Here are some points:
[ -33  -25  -43  -86   -8   19  -43    1 -127   -1  -84   84  -32   -7    1  -14   29   13   33   80  -19  -28   18   12]
[ -16  -51  -48 -110   -5   47   12  -27  -75   45  -31   91  -67    7   12   32   -1  -19   28   26  -25   17   24   36]
[  4 -50 -16 -38 -16  -4  44  15  39  -9 -25  28 -88   5  22  50   9 -14  -5 -31 -11  41  15  61]
[-18 -22 -46   1 -76  28  51   0 -39  -3 -28 -32 -17 -24  16  25 -27  20 -33   7 -22  31  43  12]
[ -45  -38  -64  -35 -101  112   32  -26  -91   44    9  -95   76  -62  -11  -48  -40   21  -60   83  -77   13   69  -59]
[ -2 -16  10   0 -31  20  64  13  16  13  24 -43   0   5 -25   4  -4  11 -10   9 -26  33  14   3]
[ 16 -11   1 -23  37 -33 -40 -49 -24 -22 -48  71 -26 -11   1   7  12 -12  40   6   8 -18  -7 -18]
[ -11  -23  -46  -61   38  -36  -43   33  -65  -48 -101  127  -98   17   14   11   34  -21   70   23   -5   10  -13   46]
[-26  33  -7  46 -15  -7   0  70 -18 -33 -21 -34  12   9  -7  -8  12  -4   1   5  14  -2 -11  17]
[-22  26  30  39  30 -41 -32  51  -4 -40  -2  17  -1  45  -4  -8  41  -3  18 -22  29 -16 -19  49]
[-13  10 -33  23 -42  28 -40 -29  -8  11 -42 -54  55 -58  14  -4 -15  35 -54  28  -6 -22  34 -46]
[  9  19  53  55   3  -3  11 -18  46   4  56 -61  65  23 -20  29  21  23 -35 -16  53 -44 -16 -17]
[ -13   -9  -71  -67  -48  122    4  -77  -64   69    4  -66   80  -77  -13  -14  -67   60  -35   79  -42   10   43 -110]
[-37  12   8  64 -44  -3  12  42  -6  -7  20 -71  42   5 -16 -42  18   9 -26   9 -27  29  25  13]
[-12 -34 -44 -38   0  14  64  80  47   4   3   1 -90  -8   6  13 -47 -15  30 -37 -32  69 -28  39]
[ 10   4  18  56  -9  -4  57  33  72 -23  78 -31   0  48  34  57   5   5 -38 -80  39 -20  -9  67]
[ 14  24  -4 -15  60  -6 -52 -16   5  19 -18  29  21 -19 -15 -19 -12   2  24  25  25 -24 -39 -55]
[-20   0  28  10  16   7  43  41  25   7  62 -32   2  45  -8   4  -8   3  24 -41  20  -9 -31  23]
[ 16   3 -29 -45  14  -9  16  67   0 -37 -81  35 -85 -11  -7  25   5  -3  44  16  17  31 -28  15]
[  10   52  -46  -62   30    9 -108  -32 -101  -14 -114   51    8  -68   -9  -50   15   12   65   98   -5  -21   -9  -82]
[ -15  -17   17   51  -76   24   77    6   43   32   88 -127   53  -24  -19  -43  -18  -19  -61  -18  -61   54   34    3]
[  -8  -41  -18 -101  -22   -4  -71  -78 -104   45 -105   92  -26  -54    0  -59   26   -2   12   92  -72    7   61  -18]
[ -7 -47  49   1 -36 -29  -2 -72   0  41   7 -16  20 -16  -9 -47  19  -3 -37  18 -55   3  47  -4]
[ 35  20  10 -24  14 -16 -41 -45 -21   6 -32  28   3 -31 -20 -29  -6   0  40  39 -11  16 -10 -59]
[ -9 -15  46  15  12 -20  33   0  62  20  37 -14  -9  26   6  24   8 -23   1 -53   2   0   6  51]
[-32 -47   4  12 -25  15  75  51  33  -3  60  -9 -35  71   6  59  16   7 -35 -46   7  23   9  93]
[ 22  11 -12 -21   1   1  14  -9  12  11 -12 -13 -20 -37 -18 -22 -30  -5  34  18 -29  52  -9 -43]
[  15   80   91  127   22    8  -50  -89   76   42  127 -127  127  -30  -55  -62  -16   33  -76    8   37  -83  -24 -127]
[ -8  31  64  33  26 -87 -70   3 -64 -43 -71  45  10  14 -20 -40  66 -12  39  27  13 -39   0   5]
40 more points follow, each with its number after it:
[  3  33  73  67  42 -39 -19 -22  28 -20  40 -26  64  28 -22 -33  24  -8  17 -18  18 -33  -6 -24] 0
[-41 -36 -96 -46 -88  65  60  70 -49   6 -33 -24 -50 -26  28 -13 -31  -9 -11  26 -78  82  60  41] 1
[ 29  35 -33 -11 -25  15 -60 -37 -36 -16 -71 -16  25 -71   9 -22  -3  27  -5  50  -2  -9  14 -75] 2
[  5   3 -14 -11 -37  36 -24 -65 -55  25 -13 -19  60 -26  -2 -45  -2  13 -23  54 -36  -8  56 -61] 3
[-20  -6  29  27  -3 -24  37  37  10  -6  25  -5 -28  28  -8  -1  17 -25  17 -29  -9  25 -11  48] 4
[ -34  -66  -63  -41  -64   12  107  107   -3  -19  -52   12 -127   -7   10   17  -25  -46   19  -25  -61  107   20   87] 5
[-47 -33 -35   4 -31  32  60  67  19  27  35 -44 -12   9  -7  -1 -15  -9 -35  -7 -21  48   6  44] 6
[ -1  20  -3  11  44   2 -64 -32  16  36  18   6  61   5 -11 -31  15  18 -16  26  24 -32 -25 -41] 7
[-24 -18 -63 -56  -9  11   3  56 -47  -9 -86  44 -70 -16 -11  -3 -12  13  48  51 -36  70   8  10] 8
[ -1 -16  83  22  41 -42  24 -33  27  10  83  41  -4  79  -2  48  43 -16   6 -62  46 -39 -20  67] 9
[  8  30  29  43  10 -13  14  37  52 -19  27 -49  17   0 -12   6 -15   7  -3 -32  19   6 -26 -11] 10
[ 21 -44  68  15  -2  -8  29 -57  49  -1  36 -10   6  21  -2  47   4   2 -45 -59  14 -20  17  12] 11
[-39 -29  10  43 -37  -1  82  61  62  23  84 -87   4  -3 -17 -16 -31  -8 -59 -56 -32  73  -4  50] 12
[ 10  47  38  71  -4 -20 -67 -23  -1 -33 -23 -70  94 -28 -17 -34  17  31 -36  28  25 -48   2 -68] 13
[ 12 -10  -3 -33   1 -18  -6   3 -28  -6 -14  75 -57  26  25  45  43 -24  13 -10  33 -29 -11  63] 14
[ -5 -52 -45 -49 -24  40  91  64  37   1  -3   9 -94  11  11  77 -17  -3  -3 -33   9  43  -8  62] 15
[ 19  42  49  39  43 -61 -26  31  35 -36   2   9  -5  14 -13   3  18   5  25 -36  46 -20 -48   4] 16
[ 42 -50 -22 -71  33  -2  -9 -50 -11  15 -22  92 -58 -17   1  15 -20 -29  -4  -1  -7   8 -16  -1] 17
[ -5 -14  -4 -27  33 -42 -49 -17  -3  18 -40  67 -20   8   0 -14  35  -4  17  30   4  -9 -14  13] 18
[  23  -26   69  -29   61  -91   24  -10   22  -34   16  126 -124   77   28   86   54  -25   59  -85   54  -23  -44  124] 19
[ -5 -43 -75 -51 -49  34   7   6  -8  30 -57 -14 -29 -64   1 -47 -37  -7 -20  49 -72  63  32 -31] 20
[ -3 -59  13 -95 -16 -10 -38 -64 -96  10 -94  87 -55 -40  -6  -3  21  -1  17  46 -42   0  50   5] 21
[  -8  -41  -91  -52  -12    4   41  109   20  -45  -95   45 -127  -13   33   49  -21  -10   23  -17   -4   66  -18   69] 22
[  13   13   43   15  -18   15  -48 -111  -39   32   25  -50  115  -43  -18  -34    8   44  -34   60    6  -78   19  -99] 23
[ 28 -12   0 -27  56 -31  12  38  79  -5   1  72 -87  44  17  43  19 -29  35 -48  40  13 -44  58] 24
[  9 -30 -11 -52  37 -40  -9  20  -9 -16 -48 101 -98  10  11  22   9 -32  35 -16  -2  34 -20  62] 25
[ 12  10  16   7  -6  13 -25 -26 -10   1 -21 -25  44 -17 -11  28  17  29 -20  28  42 -53   3 -38] 26
[ 14   0 -45 -51  13  38 -15 -19 -30  22   2  50 -10  13  12  -7  -5  -6  22  25  -7   3   6 -16] 27
[  8   6 -64 -46 -49  21  13  29 -54 -13 -80  -6 -48 -69   8 -44 -33 -26  25  47 -52  38  10 -38] 28
[ -3   5 -40 -53  34  24 -63 -36 -84  21 -44 116   5  29  17  -3  28  -4  33  57  -1 -47  25   2] 29
[  5  17  37  15  49 -48 -39  -7  -6 -31 -29  44   2  20 -12 -17  31 -16  46  -4  14 -24 -11  -1] 30
[  1 -58 -79 -28 -19  52  98  18  69  13  31 -25 -66 -22  15  29 -73 -29   4 -35 -41  84  -7  -3] 31
[  -8   -4  -84   33  -54   96   78   30   51   12   84 -108   40  -13   30   44  -70   17  -74  -38   11    5  -11  -18] 32
[  4   3 -50 -45  26   0 -29  67 -19 -36 -82  59 -74   0  13   7  -6   2  42  16   1  17 -18  18] 33
[-11 -31 -37 -19 -68  65  83  17  21  18  11 -55 -28  -3  25  65 -23   9 -54 -35 -14  46  51  44] 34
[-36 -47 -54 -22 -68  55 102  59   4  26  20 -48 -45 -10  -4  -6 -43 -29 -13  -6 -68  92  26  27] 35
[  1 -31  66  69 -11 -53  51  10  73 -48  65 -36 -13  22  16  23  14 -12 -23 -83  14   0   1  54] 36
[ -1  26  40  11   6 -50 -35   9 -15  -8 -26   9  -2 -10   0 -38   9  -2  38   3 -19  -9   7   4] 37
[-35 -21 -74 -51 -32  53  -2  28 -45  36 -20  -3 -14 -50   5 -26 -34   0 -26  22 -42  54  18   8] 38
[  9 -82 -84 -82 -81  66  81  -4  23  39 -60 -30 -74 -93  12  43 -66   5 -56   9 -53  83  41  -7] 39
Which three of these numbered points are nearest to each point below, ignoring the 3 directions in which the first points spread most? Their numbers follow each, nearest first.
[  0   4  44  49  23  -7  15  -5  21   1  70  17  43  82   7  22  29 -15 -16 -37  28 -45  11  50] > 29 3 9
[ -1 -14  87  57  32 -36  49 -18 103  30 112 -34  24  48 -20  26   9  -1 -35 -64  32 -17 -38  34] > 18 25 9
[ -24  -50   29   93  -61  -14  127   80  118  -25   72 -127  -25    4  -10   46  -36   -3  -64  -95  -11   58    4   58] > 5 20 10
[ 17   4 -18 -40  45 -20 -45  35  -9 -20 -66  77 -51   6  -3  32  22   7  20  12  51 -11 -38  16] > 15 26 16
[ -7  -5 -67  37 -17  40  72  63  66 -10  63 -34 -26  24  34  78 -39   1 -35 -67  37  -7 -35  46] > 32 15 33
[ -4   7 -33 -24  20 -19  19 102  18 -16 -10  56 -89  35  19  17 -11 -13  35 -39   3  41 -34  75] > 38 33 10
[ -53  -46 -114  -90  -66  112   33   15 -100   55  -31    6  -15  -22    6  -16  -41   -2   -4   73  -80   45   56   -6] > 6 38 4
[-18  45 -16  43   8 -21 -51  41 -29 -25 -57 -12  36 -17 -18 -35  -6  -1   9  25  -6   0  -8 -26] > 1 8 33
[ -5  18  54  68  13 -13   2 -26  34  -2  53 -60  77  13 -22 -34   8  -8  -3 -14  -5 -15   9 -32] > 0 30 4
[ -1  12 -72 -10  -5  51  -9  10 -18  -5   4   2   9  -1  38  43 -26  17 -20   0  41 -36 -22  -7] > 32 26 15
[ -2 -28   9   8 -25 -25   9  -7   1 -29  -5   9 -23 -16  20   6   7 -12  -8 -22 -16  -1  26  31] > 36 3 30
[  29   21  -53 -103   28   38  -85  -49  -75   12  -75   72  -18  -57   19    6   -8   23   35   57   21  -42  -11  -60] > 15 24 32
[-10 -12 -50 -68   7  54   8  -2 -37  27  11  48 -34  16  15  10 -11  -6  24  11 -19  29   9  18] > 27 7 29
[-22   1 -41 -16   7   2  49  88  44  14  18  -8 -61   0   8 -31 -52 -33  48 -23 -51  56 -20  29] > 35 20 28
[ 11  53  58  32  71 -36 -79 -31   4 -24   7  22  59  25 -12  26  33  53  15  -1  84 -69 -36 -28] > 26 23 34
[ -6 -11 -42   5 -27  37  -5 -16  24  33   0 -50  32 -42   7 -18 -19   8 -52  18 -20  17  12 -35] > 16 38 20
[  0  14  21   6  45 -12  13  -2  24   5  69  34 -11  62   6  26  16  -8  31 -37  27  -7 -27  45] > 27 29 7
[ -10  -29    8   52  -77   29   40  -30   27   -6   61 -114   69  -48    7  -27  -27    6  -63  -22  -41   16   45  -29] > 36 30 37
[-24  -2 -15   2 -49  12  39  44  10  16   3 -49 -13 -27  10 -30 -43  -6   2  -5 -58  49  33  10] > 37 35 5
[ 16  41   1 -14 -19  26 -83 -83 -97  23 -26  12  80 -28   0 -31  43  17 -22  77  13 -71  31 -58] > 14 23 3
[ -9  13   4  36   0  18  39  14  34  22  53 -66  34  -1 -21 -24 -38 -15   6  -3 -21  14 -18 -35] > 35 10 16
[   4  -56  -96 -117  -32   38   10   33  -30   13 -105   97 -127  -14   55   63    6  -10    2   13   -4   34   31   75] > 34 26 15
[-12  -5  43  78 -34 -37  53   3  26 -33  40 -45   9  36   6  46  14  19 -38 -62  35 -11   3  49] > 23 3 36
[ 18  26 -71 -48  -7  73 -40 -30 -42  13 -33   5  27 -41  24  22 -26  19 -12  31  18 -14  13 -50] > 32 34 15
[  1  49  17  40  37  18 -71 -51  19  42  58 -31 113  12  -1 -30   5  37 -21  11  35 -58 -20 -68] > 7 27 29
[-14 -25 -67 -42 -51  57 103  56  14   7 -13 -29 -75 -15  12  38 -46 -18   4 -21 -44  79  20  39] > 10 16 33
[-24  38  33  40   9 -68 -76  36 -55 -41 -57  28  10  24 -14 -45  70   7  27  33   5 -13   6  26] > 1 13 37
[ 34 -39 -70 -90  -1  52 -28 -88 -47  55 -33  58  -3 -65  -1 -28 -42  -6 -21  57 -47  20  25 -76] > 17 24 25
